Some points, one per row:
[-2.52  0.97  2.36  0.37  2.04  0.3   1.38  2.66 -3.6  -0.59 -0.03  3.43  4.14 -0.45  0.49  0.05 -0.31 -3.38 -0.33  1.69  0.96 -1.66  0.15  2.24  2.18 -2.85 -0.42 -0.3  -3.88 -0.49  0.75]
[ 2.16  0.58 -0.63  0.15 -1.95 -1.24 -0.09 -1.46  2.31  1.1  -0.31 -1.68 -1.88 -0.36  0.92 -0.17  0.1   2.01  0.28 -1.09 -1.15 -0.66 -0.56  0.25 -1.38  2.2   1.01  0.52  2.14 -0.19 -0.68]
[-2.15 -0.79  0.69  0.1   1.9   0.5   0.99  2.36 -2.14 -0.89  0.59  2.42  2.56  0.42 -0.11 -0.6   0.04 -1.49 -0.98  0.75  1.13  0.09 -0.18  0.61  0.96 -2.46 -1.16  0.19 -1.76  0.41  0.92]
[-0.38 -0.42 -0.9  -0.4  -1.33 -0.06 -1.58 -1.36  0.59  0.84  0.97 -1.59 -1.04  0.24 -0.57  0.38 -0.32  0.62 -0.4  -0.66  0.02 -0.02  0.08 -1.08  0.14  0.79 -0.47  0.7   0.73  0.71 -0.07]
[ 1.2   0.37 -0.64 -0.46 -0.04  0.57  0.03 -0.46  1.3  -0.15 -0.38 -1.02 -1.53  0.43  0.1   0.   -0.3   1.13  0.23 -0.48 -0.76  0.68  0.28 -0.39 -1.    1.54  0.74 -0.36  1.22 -0.24 -0.07]
[ 2.91  0.01 -2.09  0.   -2.74  0.88 -0.46 -2.02  3.65  1.28 -0.65 -3.01 -4.34  0.81  0.49  1.03 -0.33  2.36  1.64 -0.48 -0.86  1.59 -0.04 -1.47 -1.58  2.81  1.2   0.82  3.93  0.2  -1.5 ]
[ 2.61  0.21 -3.36  0.   -2.86  0.57 -0.38 -1.64  3.61  0.98 -1.06 -2.56 -4.19  0.69  0.47  0.58 -0.07  3.02  0.67 -0.65 -0.73  1.95 -0.28 -1.95 -1.98  2.37  1.42  1.04  4.45  0.16 -0.93]
[-3.66 -0.39  1.8   0.16  2.42 -0.66 -0.73  1.71 -3.68 -0.44  1.14  2.26  4.1  -1.3  -1.01  0.11 -0.15 -3.48 -0.94  1.11  1.14 -1.36  0.1   1.03  1.39 -3.56 -1.41 -0.37 -3.37  0.11  0.88]
[-0.36  0.27  1.64  0.28  1.51 -0.62  1.17  2.85 -1.61 -0.81 -0.37  2.49  2.72 -1.25  0.52 -0.06  0.11 -0.67 -1.03  0.25 -0.15 -0.69 -0.72  2.37  0.63 -1.02 -0.42  0.21 -1.72  0.02  1.07]
[ 0.51 -0.44 -1.16 -0.36 -0.4   0.21  0.09 -0.05  1.05  0.34 -0.45 -0.08 -0.89  0.34  0.01  0.68 -0.53  0.45  0.54  0.02 -0.2   1.02  0.54 -0.54 -0.53  0.    0.73 -0.01  2.01  0.3   0.28]
[-0.92  0.65  0.85 -0.18  1.17 -0.18  0.08 -0.25 -1.15 -0.97 -0.05  0.23  0.39 -0.37 -0.39 -0.05  0.12 -0.68  0.02  0.51 -0.16 -0.6   0.39 -0.14  0.31 -0.36 -0.13 -0.81 -1.81 -0.44 -0.33]
[-2.02 -0.89  1.    0.55  1.77 -1.03  0.55  2.7  -2.79  0.12  0.64  3.28  4.67  0.06 -0.78 -0.35 -0.43 -2.87 -0.57  0.28  1.92 -0.06 -0.25  1.95  0.67 -2.9  -1.01 -0.02 -1.3   0.83  1.85]
[ 5.24  0.7  -2.76 -0.04 -2.46  0.72  0.43 -2.18  5.3   0.18 -1.25 -3.73 -6.34  0.6   1.84 -0.58  0.55  5.67  0.38 -1.15 -2.56  1.76  0.26 -1.79 -2.74  4.72  1.93  0.47  5.84 -0.71 -0.65]
[-0.21 -0.07 -0.27 -0.21  0.57  0.44  0.04  0.07  0.14  0.45  0.16  0.37  0.05  1.19 -0.11  0.48  0.15 -0.83  0.18  0.13 -0.27  0.25  0.01 -0.39  0.4   0.47 -0.05 -0.44 -0.28 -0.25 -0.01]
[-1.36 -0.38  0.49  0.31  1.83  0.37  0.79  2.71 -1.64 -1.12  0.37  2.57  2.02  0.1   0.44 -0.09  0.46 -1.28 -1.9   0.3   0.62  0.34 -0.09  1.53  0.67 -1.34 -0.57  0.05 -1.88 -0.16  1.19]
[-1.53  0.11 -0.04 -0.04  0.26  0.17 -0.14  0.05 -1.26  0.3  -0.17  0.63  1.08 -0.29 -0.2   0.36 -0.28 -1.7   0.59  0.65  0.49 -0.52  0.   -0.06  1.14 -1.14  0.18 -0.11 -1.08  0.36  0.09]
[ 1.09  0.2   0.01  0.24  0.42  0.63  1.29  0.72  0.92 -0.64 -1.01  0.68 -0.06  0.07  1.15 -0.19  0.17  0.74 -0.05  0.01 -0.53  0.6   0.3   0.97 -0.46  0.95  1.03 -0.18  0.03 -0.53 -0.14]
[-2.43 -1.09  0.08  0.16  0.47 -0.1  -0.44  0.91 -1.75  0.05  0.33  1.32  1.69  0.38 -0.88  0.52 -0.85 -1.54 -0.33  0.21  1.28  0.15 -0.29  0.48  0.46 -1.95 -0.65  0.56 -0.92  1.38  0.01]
[ 1.33  0.3   0.15  0.56 -0.92 -0.34  1.14  0.23  0.91  0.8  -0.66  1.04  1.58 -0.25  1.01 -0.36  0.01  0.2   0.64 -0.37  0.31 -0.1  -0.76  1.08 -0.54  0.25  0.8   0.88  1.52 -0.31  0.6 ]
[ 0.73  0.22 -0.48 -0.35  0.21  1.12  0.77  0.02  0.74 -0.33 -0.01  0.06 -1.11  1.   -0.15 -0.57 -0.21  0.05  0.38  0.38 -0.02  1.1   0.99 -1.2  -0.2   0.51  0.15 -0.09  0.7  -0.44  0.06]
[-0.17 -0.56 -0.61 -0.4  -0.54  0.37 -0.23  0.24  0.55  0.37 -0.49  0.2  -0.06  0.54 -0.1   0.44 -0.66 -0.31  0.48 -0.39  1.09  1.12  0.15 -0.12 -0.62 -0.35  0.1   0.18  0.91  0.94  0.48]
[-2.66  0.35  2.63  0.68  2.3  -0.7  -0.19  4.11 -4.5  -1.19  0.68  3.55  5.75 -2.18  1.36  0.13  0.48 -2.47 -3.16  1.54  0.12 -2.43 -2.59  4.32  1.61 -4.16 -1.52  1.25 -3.87  0.94  1.68]
[-2.64 -0.6   1.82  0.21  1.83 -1.14 -0.77  2.08 -3.69 -1.07  1.08  1.76  3.14 -1.23 -0.53 -0.22  0.73 -2.35 -1.68  0.71  0.22 -1.61 -0.43  1.35  0.84 -3.01 -1.83  0.22 -3.8   0.75  0.74]
[ 1.2  -0.48 -0.56  0.32 -0.57 -0.42 -0.54 -1.31  0.75  0.45  1.02 -1.57 -1.61  0.29 -0.63 -0.44  0.18  1.27  0.36 -1.01 -0.23  0.09  0.66 -1.2  -0.76  1.78  0.06 -0.09  0.53 -0.03 -0.16]
[-4.13 -0.36  1.66 -0.04  2.43 -0.27 -0.53  2.2  -4.08 -1.1   0.85  2.79  4.36 -0.57 -0.74  0.29  0.43 -3.52 -1.37  1.06  0.86 -1.35 -0.07  1.73  2.41 -3.79 -2.09 -0.6  -4.22  0.78  1.13]
[ 0.52 -0.22 -1.52  0.   -0.57  0.69 -0.74 -0.65  0.57  0.19  0.29 -1.06 -1.39  0.25 -0.11  0.28 -0.07  0.83 -0.37 -0.4   0.15  0.96  0.04 -0.62 -0.74 -0.2  -0.31  0.72  1.48  0.34  0.14]
[-4.04 -0.88  1.36  0.05  1.8  -0.39 -0.07  2.08 -3.48 -0.32  0.76  2.95  4.74  0.11 -0.81  0.42 -0.21 -3.95 -0.34  0.83  1.84 -0.66  0.03  1.65  1.62 -4.   -1.23  0.26 -3.1   1.12  0.88]
[ 2.52  0.73 -2.08 -0.07 -2.27  0.02 -0.95 -2.97  2.5   0.78 -0.23 -3.71 -4.55 -0.27  0.28  0.05  0.3   2.83  0.61 -0.3  -0.89  0.71 -0.15 -1.37 -1.71  2.99  0.91  0.55  2.57 -0.44 -1.  ]
[ 1.15  0.52  0.76  0.52  0.51  0.55  2.14  0.67  0.59 -0.26 -1.27  0.85  0.83 -0.38  1.45 -0.53  0.52  0.66  0.74  0.25 -1.54 -0.63  0.23  1.45  0.41  0.78  0.57 -1.06 -0.04 -1.1  -0.01]
[ 0.06  0.72  1.25  0.08  1.23  0.75  0.94  1.21 -1.23 -1.28 -0.22  0.95  0.09 -0.16  0.54 -0.94  0.81  0.78 -0.78 -0.08 -0.97 -0.25  0.4   1.09  0.59 -0.03 -0.46 -1.11 -1.78 -0.73  0.48]
[ 1.83  1.08 -0.02 -0.53 -0.71  0.68  0.18 -2.12  1.74 -0.07 -0.45 -1.63 -2.81  0.2   0.63  0.34  0.15  1.    1.38 -0.03 -1.52 -0.17  0.78 -1.15 -0.49  2.57  0.79 -0.93  0.12 -1.11 -0.92]
[-2.65  0.59  2.74  0.14  2.59 -0.21  0.25  1.24 -3.48 -1.4   0.96  2.18  2.99 -0.47 -0.78 -0.32 -0.1  -3.02 -0.42  1.03  0.53 -1.66  0.19  1.08  1.99 -2.36 -1.07 -1.3  -4.43 -0.58 -0.27]
[-1.14  0.37  1.12  0.45  1.01 -0.06  1.02  1.07 -1.47 -0.59 -0.56  1.85  1.61 -0.21  0.13 -0.06  0.18 -1.1  -0.06  0.39 -0.2  -0.96 -0.11  1.45  1.14 -1.17 -0.18 -0.29 -2.32 -0.02  0.22]
[ 0.46  0.71  0.86 -0.12 -0.02 -0.57 -0.36 -0.59  0.17 -0.39  0.14 -0.95 -1.19 -1.3   0.03 -0.38  0.4   0.75 -0.25  0.16 -0.99 -0.82 -0.37  0.05 -0.07  0.75  0.28 -0.33 -0.9  -0.86 -0.59]
[-2.67 -0.36  1.22  0.21  1.71  0.18  0.64  2.03 -2.43 -0.32  0.14  2.54  3.32  0.32 -0.51 -0.07  0.27 -2.43 -0.28  0.48  1.01 -0.04  0.39  1.03  1.46 -2.65 -0.91 -0.12 -2.93  0.3   0.17]
[ 3.19 -0.45 -2.58 -0.3  -2.26  0.88 -0.44 -2.46  3.93  0.88 -0.53 -2.94 -4.89  0.72  0.17 -0.25  0.37  3.13  1.56 -1.49 -1.38  1.77  0.4  -2.   -2.24  3.61  1.6   0.12  4.1  -0.39 -0.72]
[ 4.29  0.83 -2.18 -0.15 -2.36  0.77  0.12 -2.45  4.81  0.61 -1.28 -3.48 -5.7   0.72  0.93 -0.07  0.36  4.46  0.93 -1.45 -1.88  1.56 -0.01 -1.93 -2.47  4.82  1.76 -0.14  4.62 -0.8  -0.92]
[-1.7  -0.23  0.95 -0.05  0.83  0.22  0.15  1.59 -1.52 -0.59 -0.11  1.5   1.7   0.15 -0.27  0.4  -0.08 -1.73 -0.4   0.96  0.52 -0.39  0.2   0.55  1.03 -1.85 -0.51  0.06 -1.91  0.49  0.49]
10 more points follow, each with its number after it:
[ 2.    0.27 -2.27  0.17 -2.2   0.69 -0.57 -2.9   2.9   1.16 -0.92 -3.02 -4.41  0.56  0.03  0.44  0.14  2.05  1.46 -0.06 -0.64  0.52  0.16 -2.7  -0.97  2.82  1.27  0.16  2.66 -0.6  -0.99] 0
[-0.31  0.36  0.61  0.42  1.05  0.41  0.96  1.59 -0.5  -0.68  0.03  1.65  1.5  -0.27  0.97 -0.16  0.78 -0.56 -1.15  0.27 -0.38  0.02 -0.18  1.18  0.62 -0.2  -0.36  0.   -1.45 -0.19  0.07] 1
[ 3.54  1.05 -1.42 -0.09 -1.61  1.23  1.16 -1.96  3.41  0.   -1.27 -1.81 -3.38  1.17  0.89 -0.27  0.08  2.33  1.53 -0.35 -0.85  1.26  0.66 -1.92 -1.18  3.39  1.39  0.02  3.15 -1.29 -1.11] 2
[ 2.95  0.96 -0.93  0.21 -1.33  0.93  1.51 -0.68  3.3  -0.17 -1.35 -1.21 -3.09  0.58  1.53 -0.09  0.21  3.02  0.91 -0.41 -1.28  1.44  0.53 -0.57 -1.08  2.8   1.55 -0.18  2.76 -0.56 -0.73] 3
[-2.73  0.3   1.85  0.3   2.07  0.28  1.29  1.48 -3.13 -0.31  0.42  2.71  3.82 -0.01 -0.38  0.07 -0.14 -3.25  0.63  0.82  1.09 -1.13  0.61  0.64  2.04 -1.78  0.02 -0.89 -3.86 -0.27  0.46] 4
[-3.03  0.58  2.59  0.61  2.6  -0.77  0.93  3.52 -3.94 -0.87  0.72  3.95  5.69 -0.81  0.63 -0.21  0.69 -3.2  -1.73  1.27  0.71 -1.7  -0.91  2.21  2.25 -3.68 -0.85 -0.05 -3.34 -0.18  1.19] 5
[-4.63 -0.72  2.05 -0.03  2.31 -0.79 -0.45  2.08 -4.53 -0.22  1.26  2.7   4.63 -0.98 -0.98 -0.22 -0.16 -3.95 -1.24  1.26  0.78 -1.74 -0.08  1.91  2.6  -3.89 -1.69 -0.46 -4.36  1.04  0.62] 6
[-0.64 -0.85 -1.51 -0.5  -0.65 -0.12 -2.11 -0.93 -0.35  0.45  1.07 -1.45 -1.31  0.06 -1.58  0.26 -0.51  0.11 -0.2  -0.55  1.01  0.4  -0.01 -1.78 -1.13 -0.42 -0.57  0.89  1.11  0.95 -0.49] 7
[ 2.09  1.01 -0.93 -0.13 -2.02 -0.03 -0.54 -2.74  2.27  0.77 -0.49 -2.82 -3.   -0.47 -0.04  0.14 -0.36  2.02  1.19 -0.39 -0.44 -0.01  0.06 -1.5  -0.71  2.61  1.36  0.03  2.25 -0.38 -1.05] 8
[-1.16 -0.69 -0.55  0.31  0.03  0.53 -0.05  0.41 -0.54  0.85 -0.01  0.64  0.71  0.06 -0.53  0.81 -0.53 -1.22  0.56  0.15  0.12 -0.13 -0.01  0.75  0.44 -1.06  0.08  0.03 -0.21  0.53 -0.08] 9
Which two of these numbered points are nearest to each point below, ignoring the direction in which the first points spread most? Their numbers follow each, nearest first.
[-1.02 -0.49 -0.28  0.08  0.1   0.59  0.71  1.36 -0.67  0.38 -0.4   1.23  1.34  0.78 -0.22  0.38  0.04 -1.09  0.29  0.7   1.11  0.9   0.51  0.12  0.4  -1.2  -0.1   0.4  -0.17  0.7   0.6 ] > 9 2
[ 1.81 -0.01 -1.66 -0.43 -1.23  0.71  0.61 -0.46  1.95  0.5  -0.7  -0.41 -2.32  0.28 -0.11  0.3  -0.46  1.22  0.95 -0.61  0.09  1.77  0.36 -0.73 -0.85  0.97  1.15  0.93  2.64 -0.01 -0.96] > 9 2
[ 1.46 -1.62 -3.34 -0.51 -2.48 -0.18 -2.41 -3.27  2.47  1.21  0.73 -3.72 -4.48  0.32 -1.23  0.09 -0.4   2.47  0.3  -1.32 -0.32  1.37 -0.09 -2.97 -2.17  1.63  0.4   0.77  4.34  0.72 -0.75] > 7 6
[-5.19 -0.34  2.91 -0.47  3.79  0.88  1.55  0.99 -5.12 -1.51  1.31  3.95  4.59  1.24 -2.07 -0.05 -0.41 -5.3   0.91  1.86  1.52 -0.83  2.74 -0.79  3.3  -3.6  -2.28 -2.52 -6.19 -0.68  0.34] > 4 0
[ 1.12  0.73  1.37  0.33 -0.71 -0.74 -0.24 -1.52  0.82  0.39 -0.46 -0.66 -0.35 -0.56  0.72  0.08  0.01 -0.01  0.82 -0.19 -0.61 -1.45 -0.55  0.37  0.09  1.39  0.76 -0.42 -0.29 -0.69 -0.66] > 8 4
[-4.78 -2.18  0.1  -0.37  1.26 -0.04 -1.39  1.46 -3.82  0.02  1.8   2.48  3.37  0.41 -1.93  0.28 -0.96 -3.4  -1.23  0.32  1.88  0.17  0.49 -0.41  1.5  -4.03 -2.18  0.66 -2.6   1.48  0.65] > 7 6
[-0.87 -0.35  0.16 -0.51  0.29  0.83  0.65 -1.94  0.41 -0.04  0.17 -0.42 -0.3   1.83 -1.76 -0.34 -0.66 -1.94  1.76 -0.16  1.44  0.91  1.94 -3.01  0.41  0.79  0.33 -0.75 -0.09 -0.45 -0.45] > 4 0
[ 0.19  0.23  0.37 -0.02  0.46  0.29  0.68  0.84 -0.68 -0.8  -0.05  0.44  0.22 -0.32  0.55  0.09  0.41  0.49 -1.08 -0.02 -0.38  0.14 -0.23  1.09  0.12 -0.61 -0.47 -0.18 -0.81 -0.07  0.39] > 1 5
[ 1.93  0.77 -0.47 -0.01 -0.8  -0.03 -0.3  -2.09  1.54 -0.51 -0.19 -2.29 -3.24 -0.51 -0.03  0.06  0.12  2.27  0.21 -0.27 -1.02  0.01  0.07 -1.3  -0.88  2.32  0.81 -0.4   1.35 -0.8  -0.83] > 8 6
[ 4.18  0.97 -2.11 -0.53 -1.97  1.06  1.05 -2.49  4.56  0.33 -1.56 -2.89 -5.32  1.11  0.68 -0.13 -0.02  3.88  1.74 -0.75 -1.44  2.07  1.24 -2.71 -1.89  4.91  2.17 -0.73  4.18 -1.41 -0.75] > 2 4
[-3.88 -1.45  0.42  0.01  0.55 -0.39 -0.73  1.44 -2.83  1.03  0.43  2.25  4.24  0.42 -1.42  0.83 -0.66 -3.7  -0.15  0.53  1.85 -0.58  0.37  0.61  0.97 -2.86 -1.    0.35 -1.63  1.05  1.05] > 9 7
[-3.81 -1.38  0.57 -0.14  1.38 -0.54 -1.48  2.69 -3.61 -0.55  1.42  2.02  3.53 -1.14 -0.91  0.05  0.01 -2.67 -2.66  0.48  1.72 -0.9  -1.03  1.82  1.07 -4.07 -1.93  0.8  -2.08  1.97  1.13] > 7 6
[ 2.23  0.62 -0.34  0.4  -1.73 -1.32 -0.23 -0.17  2.35  1.67 -0.9  -1.04  0.27 -0.29  1.   -0.18 -0.35  1.26  0.57 -0.92 -0.3  -0.83 -1.17  1.11 -1.41  1.69  1.25  0.64  2.39 -0.49  0.11] > 5 8
[ 0.16  0.26  0.31 -0.38  0.67  1.15  0.56 -0.87  0.52 -0.63  0.12 -0.33 -1.2   1.07  0.15 -0.07 -0.04  0.01  0.98 -0.19 -0.51  0.09  1.41 -1.36  0.2   1.18  0.   -0.85 -0.89 -0.92 -0.63] > 4 2
[ 1.04 -0.21 -0.94 -0.33 -0.65  0.38  0.45 -1.55  1.65  0.18  0.08 -1.16 -1.5   1.12 -0.67 -0.25 -0.27  0.42  1.39 -0.59  0.09  0.98  0.84 -2.32 -0.53  1.82  0.68 -0.78  1.74 -0.46 -0.33] > 4 0
[-2.98 -1.31 -0.32 -0.43  0.63  0.07 -0.88  0.22 -2.05 -0.06  0.99  1.22  1.12  0.57 -1.46  0.68 -0.81 -2.35  0.26 -0.36  1.48  0.51  0.78 -0.81  0.6  -1.63 -1.35  0.2  -1.47  0.78  0.11] > 7 9
[ 1.16 -0.53 -1.14 -0.39 -0.79 -0.08 -1.14 -1.1   1.79  0.25  0.24 -1.69 -2.64 -0.02 -0.56 -0.17 -0.01  1.69 -0.61 -0.8  -0.27  0.82 -0.07 -0.83 -1.06  1.57  0.4   0.26  2.31  0.51  0.19] > 6 9
[ 2.84  0.74 -0.34  0.23 -1.29 -0.65 -1.04 -2.58  2.1  -0.21 -0.61 -2.5  -3.68 -1.43  0.96 -0.05  0.13  3.51  0.37 -0.71 -1.92 -0.78 -0.88  0.33 -1.08  2.44  1.08 -0.25  1.69 -0.65 -1.11] > 8 5
[-1.24 -0.03  0.74  0.02  0.68 -0.59 -0.71  0.49 -1.26 -0.13  0.58  0.29  1.11 -0.15 -0.08 -0.47  0.28 -0.59 -1.38  0.12 -0.15 -1.33 -0.06  0.82  0.45 -0.96 -0.62  0.18 -1.62  0.03  0.76] > 6 8
[ 1.17 -0.12 -1.14 -0.56 -1.01  0.22 -1.11 -2.54  1.59  0.38  0.17 -2.61 -3.46  0.09 -0.59  0.09  0.12  1.81  0.52 -0.6  -0.88  0.86  0.43 -1.87 -0.91  2.09  0.45  0.06  1.68 -0.37 -0.9 ] > 6 0
Now 10 new points, numbered from 0 again:
[ 0.56  0.02  0.07 -0.29  0.    0.2   0.7   0.34  0.43 -0.4  -0.07  0.27 -0.65  0.21 -0.23  0.01  0.39  0.3  -0.49  0.1   0.45  1.11  0.31 -0.4  -0.45  0.18  0.24  0.16 -0.09  0.1  -0.28] 0
[ 1.82  1.09 -1.78 -0.38 -1.05  1.74  0.1  -2.47  2.64  0.48 -0.8  -1.43 -3.7   1.15 -0.22  0.86 -0.63  1.15  1.43  0.07 -0.24  1.43  0.97 -2.91 -0.97  2.77  1.55  0.01  1.9  -0.37 -1.24] 1
[ 2.9   0.72 -0.21  0.36 -0.93 -0.39 -0.03 -0.48  2.31 -0.01 -0.52 -1.57 -2.19 -0.4   0.84 -0.66  0.39  2.46 -0.27 -0.63 -1.33 -0.09 -0.47  0.1  -1.32  2.57  0.93 -0.17  2.16 -0.98 -0.02] 2
[ 1.76 -0.54 -2.98 -0.16 -1.16  0.79 -0.63 -2.58  2.62  0.36 -0.07 -2.92 -3.45  1.37 -0.88  0.13 -0.42  1.84  1.2  -0.96 -0.3   1.91  0.65 -3.04 -1.74  2.49  0.87  0.25  3.37  0.12 -0.76] 3
[ 0.36  0.15  1.34  0.33  1.04 -0.83  1.07  1.85 -0.12  0.01 -0.28  1.21  2.24 -0.56  0.97 -0.2   0.34 -0.09 -0.53 -0.15 -0.62 -0.48 -0.8   2.18  0.45 -0.81 -0.26 -0.49 -0.82 -0.27  0.59] 4
[ 1.89  0.36 -2.21 -0.42 -1.34  1.33  0.15 -0.57  2.99  0.43 -0.7  -0.76 -2.63  0.44  0.28  0.49 -0.29  1.77  0.47 -0.24 -0.58  1.46  0.11 -0.95 -1.36  1.87  1.31  0.54  3.17  0.06 -0.54] 5
[ 1.39 -0.38 -2.72 -0.55 -1.62  0.05 -1.34 -3.42  2.57  0.52 -0.15 -3.87 -4.23 -0.08 -1.44  0.34 -0.69  2.38  0.76 -0.82  0.11  1.13  0.62 -2.83 -1.91  2.17  0.81  0.11  3.02  0.07 -1.57] 6
[ 4.    1.28  0.18  0.13 -1.63 -1.3  -0.06 -0.26  2.77  0.18 -0.77 -2.69 -2.7  -1.58  2.18 -0.91  0.71  4.63 -0.76 -0.72 -1.79 -0.58 -1.46  1.44 -1.49  3.14  0.77 -0.1   2.72 -0.56 -0.44] 7
[ 1.92  0.39 -2.07  0.28 -1.58  1.06 -0.07 -3.11  2.66  0.04 -0.53 -2.4  -4.1   1.1  -0.35  0.66 -0.39  1.88  1.88 -0.55  0.19  1.73  1.31 -3.04 -1.04  2.62  1.3   0.3   2.58 -0.41 -1.06] 8
[-2.98 -0.17  2.83  0.28  2.62 -1.01  1.09  4.96 -4.22 -1.04 -0.13  5.02  6.88 -1.16  0.63 -0.16  0.33 -3.79 -2.16  0.84  1.31 -1.35 -1.4   4.39  1.92 -4.15 -1.3  -0.29 -3.89  0.94  1.89] 9
The same question for these:
[ 2.52  0.15 -2.47 -0.29 -2.16  1.29  0.29 -1.44  3.08  0.76 -1.1  -1.65 -3.27  0.97  0.25  0.24  0.15  2.38  1.44 -0.61  0.06  1.89  0.39 -1.63 -1.31  2.32  1.3   0.52  3.66  0.23 -0.23] > 5 0
[ 2.65  0.24 -0.56  0.3  -1.18 -0.89 -1.03  1.    1.4  -0.19 -1.04 -1.6  -1.68 -1.56  2.2  -0.29  0.86  2.9  -2.09 -0.32 -1.82 -0.83 -2.25  2.7  -1.14  1.49  0.16  1.18  1.4   0.65  0.21] > 7 2
[-2.21 -1.15 -1.15 -0.32  0.66  0.68  0.03  0.59 -1.92  0.15  0.49  1.54  1.59  0.83 -1.23 -0.05 -0.19 -1.62  0.35 -0.08  1.61  0.63  0.6  -0.26  0.71 -2.1  -0.61 -0.18 -0.56  0.86  1.01] > 3 8
[ 1.8   0.37  0.03 -0.19 -0.25 -0.15 -0.1  -0.76  1.12 -0.6  -0.02 -1.1  -1.66 -0.42  0.76 -0.82  0.16  1.6   0.29 -0.22 -1.48  0.36 -0.09 -0.24 -0.76  1.92  0.39 -0.73  0.55 -0.75 -0.25] > 2 0
[-2.95 -0.59  1.79 -0.42  1.4  -0.86 -1.34 -0.46 -3.08 -0.35  1.38  0.64  1.77 -0.79 -1.83  0.07 -0.22 -2.94 -0.3   0.37  1.05 -1.41  0.33  0.14  1.33 -2.32 -1.61 -0.93 -3.78  0.93 -0.33] > 6 8
[-0.35 -0.86 -1.11 -0.18 -1.14 -0.25 -1.04 -0.42  0.27  1.21  0.79 -0.23  0.04  0.65 -1.07  0.56 -0.71 -1.02  0.61 -0.62  1.33  0.74  0.19 -0.99 -0.65 -0.39 -0.33  0.86  1.44  0.99  0.09] > 3 6
[-2.62 -0.19  0.07 -0.26  0.2  -0.13 -1.34 -0.69 -1.8   0.26  1.48 -0.03  0.81 -0.09 -1.49  0.71 -0.28 -2.33 -0.14  0.83  1.36 -0.67  0.3  -0.8   1.02 -2.04 -0.48  0.36 -1.33  0.55 -0.75] > 6 3
[-1.27 -0.08  0.61 -0.45  0.53 -0.2  -1.35 -0.79 -0.76 -0.12  0.86 -0.71 -0.16 -0.45 -0.91  0.07  0.05 -0.54 -0.12  0.12 -0.59 -1.17  0.53 -0.46  0.75 -0.52 -0.85 -0.62 -1.14 -0.24  0.02] > 6 3
[ 1.52  0.11 -1.21 -0.67 -1.91  0.06 -1.87 -1.94  2.03  1.21  0.12 -2.81 -3.42 -0.02 -0.24  0.64 -0.08  1.65 -0.04 -0.32 -0.28  0.06 -0.42 -1.44 -1.44  1.67  0.9   0.93  2.84  0.27 -0.72] > 6 3
[ 2.76 -0.23 -1.08 -0.58 -1.4   0.51  0.69 -1.75  2.93  0.64 -0.24 -1.95 -3.78  1.2   0.03 -0.19  0.11  2.35  1.3  -1.24 -0.64  1.58  1.06 -1.95 -1.51  3.12  0.74 -0.54  2.84 -0.54 -0.38] > 0 8
[ 2.41  0.61 -0.92 -0.34 -0.51  0.99  1.14 -1.15  2.86 -0.09 -0.68 -1.41 -2.58  0.92  0.44 -0.08 -0.13  1.99  0.68 -0.71  0.2   1.41  0.8  -1.08 -1.3   2.34  1.3  -0.35  2.58 -0.58 -0.23] > 0 5
[-0.95  0.79  2.39  0.75  1.96 -0.58  1.36  2.96 -2.14 -0.7  -0.36  2.66  3.44 -0.81  1.03 -0.54  0.62 -1.26 -0.95  0.48  0.28 -1.06 -1.2   2.59  1.   -2.52 -0.51 -0.22 -2.58 -0.14  0.71] > 4 2
[-2.48  0.21  2.38  0.42  1.87 -0.77  0.87  3.18 -2.82 -1.1   0.13  3.25  4.8  -0.68  0.66 -0.02  0.2  -2.66 -1.02  1.05  0.14 -1.63 -0.82  3.45  2.   -2.9  -0.99 -0.67 -3.85  0.42  0.77] > 4 2
[ 2.72  0.42 -2.47 -0.4  -2.5   0.39 -0.8  -4.13  3.69  1.29 -1.   -3.61 -5.09  0.58 -0.17  0.58 -0.54  2.69  2.08 -0.38 -0.8   1.29  0.64 -2.85 -1.59  3.59  1.83  0.17  3.39 -0.39 -1.73] > 8 1
[ 3.63  0.7  -1.79  0.26 -2.11 -0.54 -0.05 -2.11  3.93  0.72 -0.32 -2.66 -3.86  0.45  0.86 -0.4   0.79  3.51  0.48 -1.58 -1.51  0.97 -0.53 -1.73 -2.08  4.35  1.57  0.45  4.16 -0.75 -0.37] > 2 4
[ 1.41  1.29  0.08  0.42 -0.38  1.06  1.76 -0.45  0.66 -0.6  -1.09  0.2  -1.14  0.35  0.05  0.24 -0.6   0.24  1.62  0.84 -0.02  0.19  1.17 -0.7  -0.06  1.26  1.13 -0.13  0.2  -1.25 -0.52] > 1 0
[ 0.19  0.22  0.69  0.37  0.25 -0.99  0.63  2.97 -0.75  0.2  -0.72  1.98  2.27 -0.47  1.19 -0.15  0.62 -0.01 -0.89  0.67  0.   -0.46 -1.74  2.34  0.08 -2.04  0.07  0.66 -0.18  0.71  1.12] > 9 4
[ 2.09 -0.18 -0.19  0.38 -0.21 -0.32  0.78  1.68  0.65  0.09 -0.92  0.68  0.65 -0.73  1.38 -0.05  0.45  1.4  -0.84 -0.32 -0.18 -0.01 -1.34  2.11 -0.31 -0.36  0.02  0.69  1.15  0.18 -0.03] > 9 4
[-2.97  0.3   2.44  0.93  2.78 -0.56  1.38  4.54 -3.77 -0.72 -0.05  4.85  6.69 -0.84  0.39 -0.26  0.18 -3.81 -1.41  1.7   1.5  -1.4  -0.99  3.46  1.51 -4.03 -0.68  0.68 -3.46  0.21  1.82] > 9 4
[ 0.7   0.64 -0.03  0.3  -0.5   0.7   0.74  1.07  1.4   0.68 -1.23  0.47  0.05 -0.15  0.94  0.48 -0.34  0.13  0.22  0.35  0.31  0.7  -0.66  0.36 -0.18  0.39  1.06  0.95  1.35 -0.26 -0.08] > 5 9
